128 stands for zero in the data rows.
Here is a table of points, one per row:
[113 214 131 189 123 126 130 136 112 177 127 145 141 105 108 104  43 180
 154 102 161 146 161 104 129   2 255 244 135 139 170  92 207 164  74 103
  89 114 113 113 143 208 119  86 188 209 173 158 167  92   9  75 136 148
 123 150  99 138 133 171 126 106  97 121]
[142 150 135 110  83 126 150 127 134 137 114 127 136  56 118 150 133 158
 129 152 102  65 112 125 170 148 168 149  92 131  64 169  39  49 171 185
 162 177  80 146 124   4 180 176  67 157 145 103 133 176 174 207 114 173
 104 142 102 111 131 175 188 121 174 110]
[123 121 127 120 117  88 100 153 160  89 142 109 128 124 131 122  89 162
 172  86 165 118 162 120 105  62 216 203 117 108 184 104 199 199  91  85
 108 105 182 107 131 217  54  70 171 129 190  67   0 123 255 143 156   3
 103 153  61 147 123 100  41  82 109 123]
[148 125 153 150 109 133 172 133 129 103 139 114 158 137 167 152 108 143
  92 104 132 112 124 169 175 138 166 139 203 190 202  51 124 146  67  66
  47 183 171  27 169 255  96  16 255 194  54 142 112 255 209 253 110 146
 174  80  82 108 157 191 187 145 103 115]
[158 123 146 100 132 172  97 120 151 137 137 136 147 156 163 105 151 131
 116 113 116 139 154 150 224 165 102 121 173 150 188  99 192 191  78  57
 116  99 142 111 114 201  58  75 165  79  32  60 119 122 252 241 140  79
 250  79 150 124 148 135 152 174 214 119]
[138  93 143 158 142 160 162 131 104 102  53 143  78 111 122 113  90 143
 127 145 113 188 100 129 157  27 198 174 136 121 187 148 228 129  81 154
 255  28 148 198 125 127 129 132  50 212 149 232 140 202   0  91 134 186
  57 151 105 136 131 144 169 121 159 109]
[124 138 122 155 144 108 140 109 131 111 140 107  90  76 147  44 152  87
 102 144 105 171 102 173  65 255   0   3 134 139 126 145 114  91 150 123
 125 153  92 115 134 111  84 142 132 186 139 187 115 149 153 170 115 171
 153 124  82 113 115  64 100  97 114 160]
[126  63 143 165 134 130  70 146 145 147 134 134  65 119 133  89  70 163
 140 112 146  44 154 122 113  36 214 217 140 125 137  86 171 178  77 132
 104 123 113  88  89 234 105  86 192 163 144 157 130 183 150 158 141 105
 162 131  97 146 140 141 121 111  71 116]
[109  91 123  50 150  88 176 127 146 178 106 118 184 146 111 152 189 101
 145 100 128 144 148 120  45 224  44  81 100 131  25 153  26  66 202  93
 103 227 112  93 103  64 184 189 130   5  81  39  62   0 249 149 135  80
 183 109 186 122 115  59  98 116 108 152]
[147 129 125 163 168 165 104 143  69 116 143 145 153 125 130 142 133  96
 130 115 115 140 133 128 100 132 119 109  92  76 165 203 184  99 189 255
 224  60 128 228 144   7 163 170   0 132  57 111 203 159 127 153 136 170
 119 112 177 138 129  66 102 118 167 147]
[107 129 115  66 187  95 159 111 105 107 134 119 117 186 141 116 144 110
 117 169  90 115 120 147 128 207  53  69 174 161  95  75  22 131 133  23
  22 214 134  30 141  96 209  93 221 122  99 101 193 130  87 100 111 175
 167  94 147 110 129  79 109 109 141 156]
[127 187 129  86 153 129 150 138 160 176 169 151 164  90 135  85 131 124
 140 109 123 121 125 126 148 137 145 154 138 134  36  97  35 113 166  83
  12 233 182  58 129 144 181 123 185  66   3  91 156 255 169 203 136 170
 209  61 204 122 138 114  99 150 121 150]
[113 114 117  35 106  92 114 152 197 154 162 136 123 166 111 120 106  92
 156  94 140 148  92 115 109 160  86  96  70  60 138 195 229  93 167 236
 197  41 100 199 132  25 141 171  16 125 128 130 204 147  59  70 141 135
 121 142 152 163  99 109   0   7  39 185]
[ 93 127 122 117  90  85 113 154 141 143 145 161 171 187 107  74 110 133
 189  88 163  67 168  83 144 109 134 195  55  79  93 149 109 132 192 113
 154 145 143 156 124   7 157 170  62  12  72  23 102  64 142  56 149  69
 153 129 245 158 106  97   0  28   0 169]
[153 104 123 144 103 153 134 112 107 103 127 140 111  78 129 218 112 122
 132 184 130  89 144 121 149  32 186 167 129 101 207 166 251 141  85 185
 218  13 135 228 148  83 105 123  69 189 152 146 128 206  26 102 138 152
 195 147 128 133 140 154 194 169 155  89]
[109 108 122 132 108 115 143 127  92 166 115 139 128 123 108 119 147 174
 184 176 170 149  81  75 208  86 188 184 111 110  82 111  41  51 162 173
  81 196 127 109 119 101 169 188 112   3 113  40 109   0  99  24 137  95
 146 136 215 116 135 110 194 153 187  87]
[130 149 122 115 131 148  79 124 123  87 127  98 121 122 129 115 154 124
  99 105 120 104 110 153  84 118  88  65 139 160 174 155 127 163 104 143
 156  91  70 151 120 191 106 124 120 217 255 248  42  90 184 165 123  62
  56 191  10 111 116 226 161 176 196 100]
[132 168 131 156 166 112  36 128 158  82 105 153 124  93 122 133 124 158
 155 103 151 152 132  99 134  38 233 207 111 112 102 119 130 152 126 169
 167 113 176 138 142  96 132 118 113  23  47  22 141  58 155 136 135  83
 223  95 213 144 137 159 121 110  72 117]
[ 78 130 111 110 110 128 128 109  97 118 165 122 107 143  95 145 119 132
  90  99 119 103 132 118 171 118 121 140 145 158  29  90   0  60 132  85
  27 255 180  40 144 124 144 161 208 191 222 237 210  51   0   0 102 255
   0 168  70 109 128 102 186 126 162 132]
[157 142 141 109  99 148 132 120 124  91 114 135 194 128 169 161 153 107
 132 138  79 169 112 161  72 240  38  46 176 144 130  88 127 153 132  53
  89 164 114  71  98 166 135 100 178 111   0 118 222 255 125 217 121 206
 219  51 192 113 135 118 167 160 160 149]
[131  68 126 158  49  77  83 122  59 155 120  71  89 141 119 123 109 108
  89 143 129 159 141 168  49 136  75  72 112 159 148 171 125 163 141 138
 118  98 126 142 130 176  97 117 110 255 255 255  46 216 245 223  72  82
  51 207   0 135 106 191  79 126 131 140]
[135 153 134 130 162 162 134 128 167  67 137 130 107 173  97 130 119 117
 125 185 137 178 135 102 168  84 182 156  58  87  94 200 147  82 194 244
 240  70  45 255  96  11 183 220   0 172 204 192 151 152  30  45 122 172
  90 174 121 136 118 112 157 125 116 123]
[159 156 136 150 134 165 180 123 156 173  68 146 124 111 135 155 148 142
 149 123 161  77 110 100 171  60 224 186 126 105 251 127 227 197  64 148
 245   0 152 231  96 169  46 100  86  38  89  48 198  46 138  60 153  24
 117 122 209 152 146  91 185 225 115  76]
[139  95 119 220 135 140 146 109 118 134 123  87  97 180 122 185 181 116
  68 149  92 109 104 150  92 247  43  14 137 182  13 150  23  57 168  82
  62 208 133  93 158 127 135 178 154 124 212 185  31  97 217 214 116  98
  38 151  57  85 126 172 199 168 238 112]
[109 123 105 113 167 152 167 117 112 146 155 134 144 123 152 148 187  77
  67 162 113 193 143 142  93 238   0   8 198 140 159  58 145 198  57  52
  80 103 100  67 147 212  87  70 217  41 120  84  91   0  14   0 128 154
  18 103 193 131 120 118  98 178  83 144]
Along one direction, these points spread out more than along any other. Take the direction at right angles to it along which they spread out most. Go by this last direction. For each point below, how far along it does it lie, from 0 to 99? 50 is the average, and the first point above lies past it. One standard deviation of the points above along it is 16.
[132 168 131 156 166 112  36 128 158  82 105 153 124  93 122 133 124 158
 155 103 151 152 132  99 134  38 233 207 111 112 102 119 130 152 126 169
 167 113 176 138 142  96 132 118 113  23  47  22 141  58 155 136 135  83
 223  95 213 144 137 159 121 110  72 117] ~ 35
[131  68 126 158  49  77  83 122  59 155 120  71  89 141 119 123 109 108
  89 143 129 159 141 168  49 136  75  72 112 159 148 171 125 163 141 138
 118  98 126 142 130 176  97 117 110 255 255 255  46 216 245 223  72  82
  51 207   0 135 106 191  79 126 131 140] ~ 78
[ 93 127 122 117  90  85 113 154 141 143 145 161 171 187 107  74 110 133
 189  88 163  67 168  83 144 109 134 195  55  79  93 149 109 132 192 113
 154 145 143 156 124   7 157 170  62  12  72  23 102  64 142  56 149  69
 153 129 245 158 106  97   0  28   0 169] ~ 19
[113 214 131 189 123 126 130 136 112 177 127 145 141 105 108 104  43 180
 154 102 161 146 161 104 129   2 255 244 135 139 170  92 207 164  74 103
  89 114 113 113 143 208 119  86 188 209 173 158 167  92   9  75 136 148
 123 150  99 138 133 171 126 106  97 121] ~ 65
[113 114 117  35 106  92 114 152 197 154 162 136 123 166 111 120 106  92
 156  94 140 148  92 115 109 160  86  96  70  60 138 195 229  93 167 236
 197  41 100 199 132  25 141 171  16 125 128 130 204 147  59  70 141 135
 121 142 152 163  99 109   0   7  39 185] ~ 34
[127 187 129  86 153 129 150 138 160 176 169 151 164  90 135  85 131 124
 140 109 123 121 125 126 148 137 145 154 138 134  36  97  35 113 166  83
  12 233 182  58 129 144 181 123 185  66   3  91 156 255 169 203 136 170
 209  61 204 122 138 114  99 150 121 150] ~ 36
[153 104 123 144 103 153 134 112 107 103 127 140 111  78 129 218 112 122
 132 184 130  89 144 121 149  32 186 167 129 101 207 166 251 141  85 185
 218  13 135 228 148  83 105 123  69 189 152 146 128 206  26 102 138 152
 195 147 128 133 140 154 194 169 155  89] ~ 62
[157 142 141 109  99 148 132 120 124  91 114 135 194 128 169 161 153 107
 132 138  79 169 112 161  72 240  38  46 176 144 130  88 127 153 132  53
  89 164 114  71  98 166 135 100 178 111   0 118 222 255 125 217 121 206
 219  51 192 113 135 118 167 160 160 149] ~ 48
[138  93 143 158 142 160 162 131 104 102  53 143  78 111 122 113  90 143
 127 145 113 188 100 129 157  27 198 174 136 121 187 148 228 129  81 154
 255  28 148 198 125 127 129 132  50 212 149 232 140 202   0  91 134 186
  57 151 105 136 131 144 169 121 159 109] ~ 67
